In the data rows, the value 50 means zero.
Here are some numbered points:
62:41:53:37:63:44:49:51:46:43:47:49:60:60:51:42:37:56:46:46:44:44:41:49:16:48:47:52:56:49:43:44:57:53:47:45:66:45:55:52:55:48:53:58:43:54:41:49:45:49:41:42:41:47 0
41:43:47:46:46:68:50:71:63:46:42:47:44:45:48:43:31:47:45:49:50:67:49:48:77:50:62:36:52:35:42:65:67:48:69:49:45:67:45:51:47:49:39:48:46:74:47:48:68:57:63:43:49:50 1
39:43:49:46:40:57:48:39:53:45:43:44:47:49:53:43:49:46:40:47:54:48:38:40:57:46:59:43:55:62:42:51:50:53:58:55:48:53:36:50:44:48:24:49:41:54:40:46:55:46:56:61:54:49 2
30:45:44:44:49:49:71:78:49:45:75:46:48:48:52:44:45:52:77:46:62:50:47:66:34:45:45:37:41:75:45:44:83:55:43:48:51:44:74:46:46:47:40:45:60:47:45:49:44:59:54:79:82:77 3
50:40:46:47:50:65:45:44:62:45:45:41:43:47:52:51:40:50:42:60:47:64:45:47:58:45:66:54:29:48:38:63:32:48:64:50:42:60:50:56:46:44:52:46:40:63:32:46:67:53:48:49:63:45 4
40:50:46:40:33:43:44:43:43:44:49:44:44:47:51:50:43:46:57:46:61:40:44:59:56:45:51:48:56:72:45:46:46:54:47:51:64:54:40:46:50:47:39:46:49:53:58:50:45:75:38:40:48:51 5
46:43:50:47:42:47:99:85:46:44:46:47:47:51:51:51:40:48:99:97:43:42:31:95:51:46:38:40:62:47:50:44:84:32:46:46:49:46:99:42:44:45:54:48:57:52:58:99:46:45:94:99:99:51 6
58:63:48:59:48:44:49:37:45:47:60:47:47:44:48:47:68:47:53:48:53:43:52:43:29:43:49:64:55:74:41:43:41:42:44:48:41:46:53:36:43:49:95:45:52:46:40:49:47:34:48:53:49:48 7
62:53:48:54:40:46:46:46:45:53:42:46:46:48:46:54:47:57:34:48:25:48:30:36:71:46:44:46:38:57:58:46:65:62:43:54:49:46:43:44:44:45:71:46:60:42:42:49:43:42:45:55:53:49 8
38:42:47:45:41:47:45:61:62:44:48:60:67:66:50:47:39:72:39:44:78:46:33:38:41:69:49:50:44:60:42:43:51:45:44:49:55:46:47:49:72:46:44:63:39:43:53:50:47:43:45:28:47:48 9
49:66:49:57:40:40:43:35:46:60:69:49:46:48:51:66:66:48:43:47:61:50:61:50:49:44:45:79:52:67:56:43:45:63:47:49:45:46:55:45:42:43:70:48:70:43:44:44:43:63:49:40:43:52 10
71:61:48:58:49:47:48:8:47:58:42:39:45:49:45:64:64:47:60:47:40:48:46:38:42:49:48:64:24:41:60:47:49:37:44:46:44:45:43:46:45:48:61:49:55:46:34:47:45:51:57:61:40:43 11
59:67:48:64:54:42:43:16:45:70:52:48:44:51:53:67:65:40:50:47:56:40:40:50:54:45:50:62:37:59:65:44:52:29:41:48:28:43:48:39:47:61:78:46:67:48:52:49:45:50:50:23:47:47 12
59:65:49:67:39:50:43:43:47:71:65:45:43:48:46:66:69:40:39:47:57:44:51:61:36:49:48:59:63:43:67:45:32:48:45:46:28:46:53:56:43:65:52:46:74:36:35:50:45:45:40:53:47:44 13
87:45:49:58:59:43:44:52:44:62:45:51:44:47:47:58:62:48:61:44:31:43:41:57:60:44:47:55:48:51:55:44:39:43:46:47:45:48:44:44:45:62:50:61:67:43:50:47:46:22:40:36:52:46 14
35:43:78:47:74:45:46:71:46:65:47:53:70:46:45:41:48:42:47:47:31:51:39:58:75:49:46:59:81:41:51:45:54:27:44:49:70:46:35:51:68:74:52:45:58:53:82:46:45:97:41:35:55:69 15
59:45:50:53:61:45:43:32:45:43:44:47:45:60:50:56:46:59:41:46:53:45:51:42:39:45:46:49:48:53:46:46:34:76:47:58:43:47:52:41:44:44:49:54:56:46:51:46:45:70:39:50:60:51 16
45:44:48:50:50:47:46:48:45:49:45:51:45:47:48:48:49:50:44:45:46:57:54:36:48:48:60:43:54:46:48:45:48:54:44:55:82:56:54:60:44:44:43:48:51:49:26:47:54:32:46:54:44:41 17
46:40:47:48:51:67:58:72:60:45:43:45:45:47:49:42:42:44:45:48:42:68:38:55:40:45:57:36:44:30:36:64:50:49:68:48:46:68:42:42:44:48:53:49:42:63:38:48:64:54:60:64:43:49 18
New points follow, each followed by the numbers of its two nearest points above, looking only along the 5 directions in which the numbered points spread most, nearest first.
43:42:46:44:46:65:48:52:79:44:50:71:45:71:67:47:54:53:50:49:65:42:40:50:72:76:50:42:50:45:48:78:40:36:75:47:41:45:46:45:50:46:46:47:35:52:34:48:62:59:35:57:47:45 2 4
45:45:48:45:47:78:48:40:81:44:50:44:45:48:77:48:50:51:43:77:48:76:35:49:57:77:45:53:38:39:35:85:45:35:78:50:67:46:47:51:39:45:51:47:45:44:37:73:78:52:77:36:52:47 18 4
58:44:47:61:60:46:46:49:44:61:47:51:59:48:50:60:45:56:40:47:29:47:45:45:43:46:40:41:44:33:65:44:48:99:45:49:38:45:31:47:44:63:48:66:66:39:42:48:44:61:50:43:41:51 8 16
45:46:87:44:43:49:45:37:45:47:39:70:72:49:72:53:47:49:40:50:38:45:55:39:78:45:46:50:96:46:43:44:22:43:46:50:25:45:54:83:85:72:46:45:49:45:95:50:44:91:39:36:46:47 15 5
56:42:49:46:52:43:89:47:44:54:98:58:45:47:50:44:51:43:86:45:33:47:31:93:49:45:42:50:70:91:40:47:73:55:44:49:60:48:87:53:45:44:47:48:43:50:56:90:47:65:38:81:86:86 3 6
48:45:99:46:44:43:44:45:46:42:44:99:99:48:44:45:43:46:36:47:49:47:53:99:99:44:46:40:99:30:48:47:35:42:47:48:40:44:46:99:99:44:25:46:46:49:99:47:46:99:54:47:35:99 15 5
46:59:50:56:50:44:45:42:46:45:48:48:46:46:46:46:57:49:49:43:60:44:60:61:71:43:47:47:38:62:61:45:39:45:43:57:53:45:33:50:47:49:58:48:46:48:41:47:45:54:40:49:61:47 16 8
32:45:50:50:51:58:44:60:45:43:44:42:45:47:52:43:48:47:42:47:51:64:62:34:57:47:60:41:53:55:37:52:55:62:59:48:38:60:44:52:45:44:65:46:43:49:43:45:59:36:43:66:60:49 2 4
30:40:46:44:44:43:63:82:45:47:53:45:44:47:51:47:43:47:51:47:48:56:61:49:8:45:54:53:33:59:43:45:69:37:48:50:66:57:63:55:44:46:29:47:41:58:42:47:45:65:51:56:36:49 2 5
44:49:53:46:39:41:74:67:44:47:38:41:46:45:47:46:44:43:40:77:44:74:67:37:53:45:76:46:34:48:42:45:51:61:45:48:44:72:84:37:41:45:40:48:45:75:40:77:45:37:67:66:73:49 18 2
42:69:47:63:40:45:47:39:47:66:64:49:46:45:48:61:66:49:55:46:42:46:59:42:55:49:42:70:45:47:64:46:53:40:44:48:37:45:41:47:44:45:71:47:63:48:44:43:45:48:57:48:46:65 13 12
53:43:46:52:71:45:45:29:46:59:49:37:45:61:45:49:49:61:55:45:40:46:37:36:48:43:44:34:50:47:57:40:39:70:47:46:40:48:35:46:42:57:49:60:53:46:47:46:45:42:55:56:49:45 8 17
67:47:46:47:67:45:50:29:45:45:46:72:82:49:51:44:43:69:53:49:78:47:42:45:48:76:47:40:92:46:45:45:45:40:44:46:36:45:45:57:78:69:64:76:35:48:61:49:45:70:46:38:49:47 0 9
71:41:49:42:52:53:44:46:49:43:44:41:46:47:46:48:49:45:56:46:45:58:70:32:15:46:55:59:44:25:51:53:54:59:60:58:66:54:45:43:44:43:29:47:36:43:38:42:54:38:42:32:40:51 17 2
62:43:49:49:66:43:43:39:42:63:44:42:57:48:45:54:55:65:44:44:40:45:42:39:50:45:45:51:33:50:65:47:49:62:46:47:41:44:61:47:61:62:47:64:42:46:53:46:45:49:59:40:43:48 8 14
54:49:46:46:65:44:43:45:43:46:51:57:62:47:49:41:44:63:52:44:56:47:48:32:37:63:48:46:52:47:45:47:46:41:45:48:37:46:35:51:70:58:50:65:48:41:70:49:47:52:50:48:51:48 0 16
56:61:45:56:39:48:43:61:45:45:51:48:45:46:49:59:59:43:42:46:50:42:55:47:44:47:44:71:28:68:59:44:50:43:45:49:60:45:64:42:46:43:62:45:57:39:44:47:42:45:45:63:38:48 7 16
44:49:47:41:42:57:63:68:43:44:51:50:44:48:47:50:53:45:35:47:44:61:40:55:48:44:70:46:56:46:48:60:51:70:59:49:45:61:52:65:48:46:45:44:50:64:37:47:60:30:45:64:56:43 2 4
40:52:48:43:48:45:44:44:55:45:46:41:44:60:48:40:38:63:48:47:47:40:63:52:55:54:42:45:51:39:49:46:44:75:55:58:42:45:41:46:53:46:31:56:45:45:55:50:47:68:52:32:47:49 5 2
47:40:50:50:51:59:47:23:56:47:41:47:45:47:42:45:49:46:47:45:67:60:59:25:30:44:58:41:50:41:51:58:41:52:59:61:29:60:39:46:48:44:33:45:51:59:58:48:62:57:43:68:53:52 2 4
57:46:46:44:54:46:47:63:46:49:47:46:63:60:46:47:40:64:49:47:60:40:45:52:40:45:50:45:37:34:49:45:19:70:43:51:31:47:37:32:60:60:50:63:46:33:32:48:46:18:53:34:48:46 17 0
53:61:49:59:62:47:44:26:47:60:45:54:46:47:51:67:64:43:44:47:60:49:52:48:69:45:43:62:47:48:64:45:57:46:46:49:60:45:47:64:41:60:65:48:64:48:52:47:45:45:54:40:41:49 13 12
59:42:48:47:46:46:47:30:54:44:44:52:55:65:49:43:41:62:34:46:59:44:53:52:51:54:51:49:45:35:52:47:55:61:52:57:51:45:40:47:40:46:37:57:50:50:38:46:47:59:54:45:45:48 17 16
